One vector is turned by the same rotation once a step. Each row is the vector after some number of steps, and that number follows the row.
The counts run from 0 to 215.
[144 130 112 108 161 152 149  80 123  97 129 129 148 115  93 160  87  95
  92  94  91 140 179 157 127 136 167 127  63 138 159 145 119 138 143 150
 123 135 125 161 130 142 135  92 121 182 125 158 129  90 171] => 83
[139 124  95 143 144 118 121 148  96 122  75 113  96 123 104 147 155 111
 116 103  70 151 168 116 124 102 181 127 137 126 135 157 111 132 124 161
 154 170  91 111 149 133 162 110 187 143 111 134 124 160 116] => 89
[120 104 142 118 154 104 150 116 164 126 108 157 155 135 180  90 112  88
 133 109 175  84 100 140 154 115 146 128  73  89 185 127 103 127 155  89
 109 131 111 147 120 116 157 138 124 148  75 170 139 152 111] => 76
[110  88 128 119 141  99 179 147 129 106 124 103 162 118 129 144 124  86
 158 127 206 115 115 122 136 149 127 134 110 142 151 130 101  99 162  74
 101 105 149 173 131 120 148 137  96 151 139 147 125 121 113] => 49
[151 160 139 163 153 137 100 179 152 147 144 115 154  86 118 125 133 137
 166 132 162 112 117 105 163 111 118 180 116  90 165 110  90 113 162 105
 134 116  90 147 153 157 130 141 115 104 137 186  86 105  97] => 46
[131 151 106 103 151 158 138 177 136  95 121 101 152 107  96 149 142 179
 118 111 150 113 168 170 146 110  99  64  88  98 142 122 132  82 114 141
 136 164 103  96 145 148 137  95 106 159 105 143 159 120 120] => 168
[117 142 130 125 193 116 128 151 132 137 149 140 160 142 106 102 135  94
 165 130 142  88 133  81 140 120  92 190 150 141 159  95  72 141 162 102
 103 129  96 144 137 163 104 122  75 115 159 164  94 109 110] => 20
[153 152 123  85 198 114 136 172 128  84  82  97 139 154 107 133 148 106
 106  97  85 105 179 117 113  91 109 131 110 130 155 146 102 126 135 158
 100 143  95 112 138 149 147  92 111 131 147 135 124 132  92] => 196
[121 131 111 119 207 116 115 182 123 129 104 160 143 168 152  66 157 124
 147 107 113  81 135 109 137 107 102 144 113 131 137 143  91 122 141 117
 130 183 104  96 130 173 127 135 146 127 122 144 145 157 100] => 106
[128  97  83 137 163 130 105 145  76 110  87 120 137 124  55 104 159 168
 142 158 118 125 149 100 141 151 107 125 164 145  81 121 110 124 143 109
 136 161 131 127 135 151  85 154 155 131 146  80 121 158 114] => 124
[156 168 130 100 143 158 103 127 169 111 152 106 148  90  98 171 101  88
 113 121 133 126 118 158 136 113 151 131 103 115 178 158 118 119 118 141
 115  96  89 130 144 132 132  91 100 113 132 200 119  91 151] => 56
[152 162 106 136 183 124 126  98 127 130 103 150 110 120 101 102 105  93
  97 107  84 137 139 120 142  87 147 141 148 106 171 125  87 167 129 157
 132 132  58 134 144 116 144 107 133 100  86 151 104 156 105] => 91
[152 120 114 156 152 124 161 124 110  84  94  77 127  79  68 157 142 116
  93 119 110 165 158  96 130 101 141 132 142 120 153 120  92 134 157 139
 114 109  89 162 153  86 157 104 120 124 129 128  91 150  96] => 64
[109 129 121 112 187 129 147 159 132 133 164 146 173 127 110 123 115  76
 172 125 150 121 102 103 125 128  94 164 143 157 158 133  75 132 159 112
 113 126 102 136 150 139 112 122  78  99 156 197 102 115 121] => 136
[129 106 113  84 155 125 154  81 132  94 116 125 129 133 115 168 105  53
 108 106 112 132 154 151 112 133 188 130  92 153 158 166 134 144 125 135
 103 127 127 142 120 116 146  95 130 185 134 145 137 115 173] => 84
[137 128 123 164 155 103 166 108 113 105  87 101 121  99  81 151 130 125
 105 128 131 138 163  87 146 103 154 162 141 107 169  89  97 156 166 104
 109 107  96 172 137  93 147 110 111 153 112 118  87 129 100] => 180
[157 134 106 143 164 143  81 115 110 128  81 138 138 108  80 105 148 174
 109 143  77 119 179 108 138 137 151 151  91 104 111 120 132 136 150 131
 151 160 123 140 124 166  89 140 181 165 123  84 122 134 122] => 98
[150 128 112 143 162 125  91  98 116 130  93 144 136 122  87 125 148 132
 121 146  71 121 177  83 123 141 182 191 108 132 126 132 121 153 165 112
 133 137 123 149 123 141  86 144 172 168 150 102 102 116 131] => 99
[137  94 125 102 121 123 121 117 131  85  59 103 136  98 112 139 164 143
 102 167 153 109 132 130 141 136 175 108 105 102 138 142 161 110 153  90
 116 114 146 135 120  88 126 147 177 174 108  79 146 155 108] => 69
[132 114 142 132 149  80 151 122 130 133 115 122 117 136 156 146 121  60
 128 101 130 110 152 113 138 126 198 190 100 138 172 128 104 137 144 100
 106 123 130 172 117 139 173 130 133 184 125 167 104  90 137] => 190
[121 107  81 146 155 139  99 136  76 126  90 142 134 123  77  85 129 174
 149 148 139 117 130 136 155 155  98  83 165 123  85 116 120 113 129 119
 156 165 139 122 144 161  98 158 153 130 112  90 140 174 124] => 123
[ 83 104  99 114 165  99 163  97  93 126 117 142 105 149 100 133 101  52
 137 117 128 133 124 120 130 128 143 124 195 161 143 120  91 165 117 128
 114 142 100 117 130  91 138 109 105 136 112 154 113 144 154] => 4
[148 150 124 124 187 148  78 107 140 132 129 141 161 115  55 117 146 123
 147 169 106 112 123  92 138 142 111 177 164 139 127 124  96 152 154 114
 119 111 101 138 133 139  56 139 123  87 165 121  98 128 119] => 126
[139 110 128 116 126 151 132  72 143 104 100 138 151  82  96 125  91 149
  97 160 170 120 112 171 168 143 143  81  99  84 156 106 137 129 142 103
 120  96 126 178 125  98 125 128 112 154  84 107 128 144 130] => 67
[147 139 123 114 113 153 129 114 142 127 152 112 144  89  99 170  74  84
 116 122 149 141 111 187 146 142 169 107 103 112 165 136 124 113 113 148
 127 109 106 152 154 138 147 105 114 146 114 196 120  92 165] => 57
[ 93 117  76 118 161 134 125 108  84 113  91 150 122 134  78  90 126 168
 137 140 138 120 141 160 155 142 110  76 174 132 103 100 123 127 107 125
 154 176 125 106 132 143 101 130 129 154  85  94 149 166 147] => 7
[102 111 126 111 140 100  98 118 137 168 102 163 118 142 138  98 153 108
 179 159 170  71  89 124 165 135 154 149 177 120 126 127 133 132 118  63
 124 138 129 103 115 132  98 167 145 143 104 134 141 138 129] => 15
[147 144 141 101 161 114  86 161 161 109  59 108 143 110 121 129 189 150
 117 152 118  74 172  99 139  96 158 157  89  94 150 143 144 120 136  91
 107 130 113 108 106 129 122 137 154 168 139  95 130 113  82] => 186
[112 138 118 160 135 139 154 138 135 153 171 130 145  92 120 150 100 112
 147  95 183 128 130 127 154 135 143 148  97 110 181 101  91 109 161 113
 131 130 111 177 153 138 155 116  86 162 107 202 107  88 141] => 163
[141 138 126 166 136 143 139 159 136 137 163 110 152  99 112 136 106 128
 154 114 184 124 131 122 162 142 125 158  96 108 162  98  86 103 163 113
 133 119 110 193 154 158 143 138  99 131 135 194  91 102 121] => 47
[157 161 112 106 178 132 130  97 126 100 117 136 140 134  94 128  70 101
  80 107  92 120 169 162 148 133 131 118 101 117 161 116 107 152 113 161
 109 129  99 161 143 175 132  88  86 153 121 156 113  97 156] => 198
[127 121 135  80 157 145 146 174 162 103 116 119 179 120 136 116 125 144
 139 143 199  79 102 165 145 130  91  82  88 104 149 137 133  82 131  96
 107 127 135 130 136 145 134 128  93 140 116 152 156 137 111] => 51
[118 127 102  56 163 139 115  91 127 118 119 173 147 161 115  99  83  86
 139 144 140  89 114 196 142 161 121  82 121 137 120 145 131 134  95 133
 127 152 134 114 126 164  95 127 110 152 115 155 165 129 173] => 112
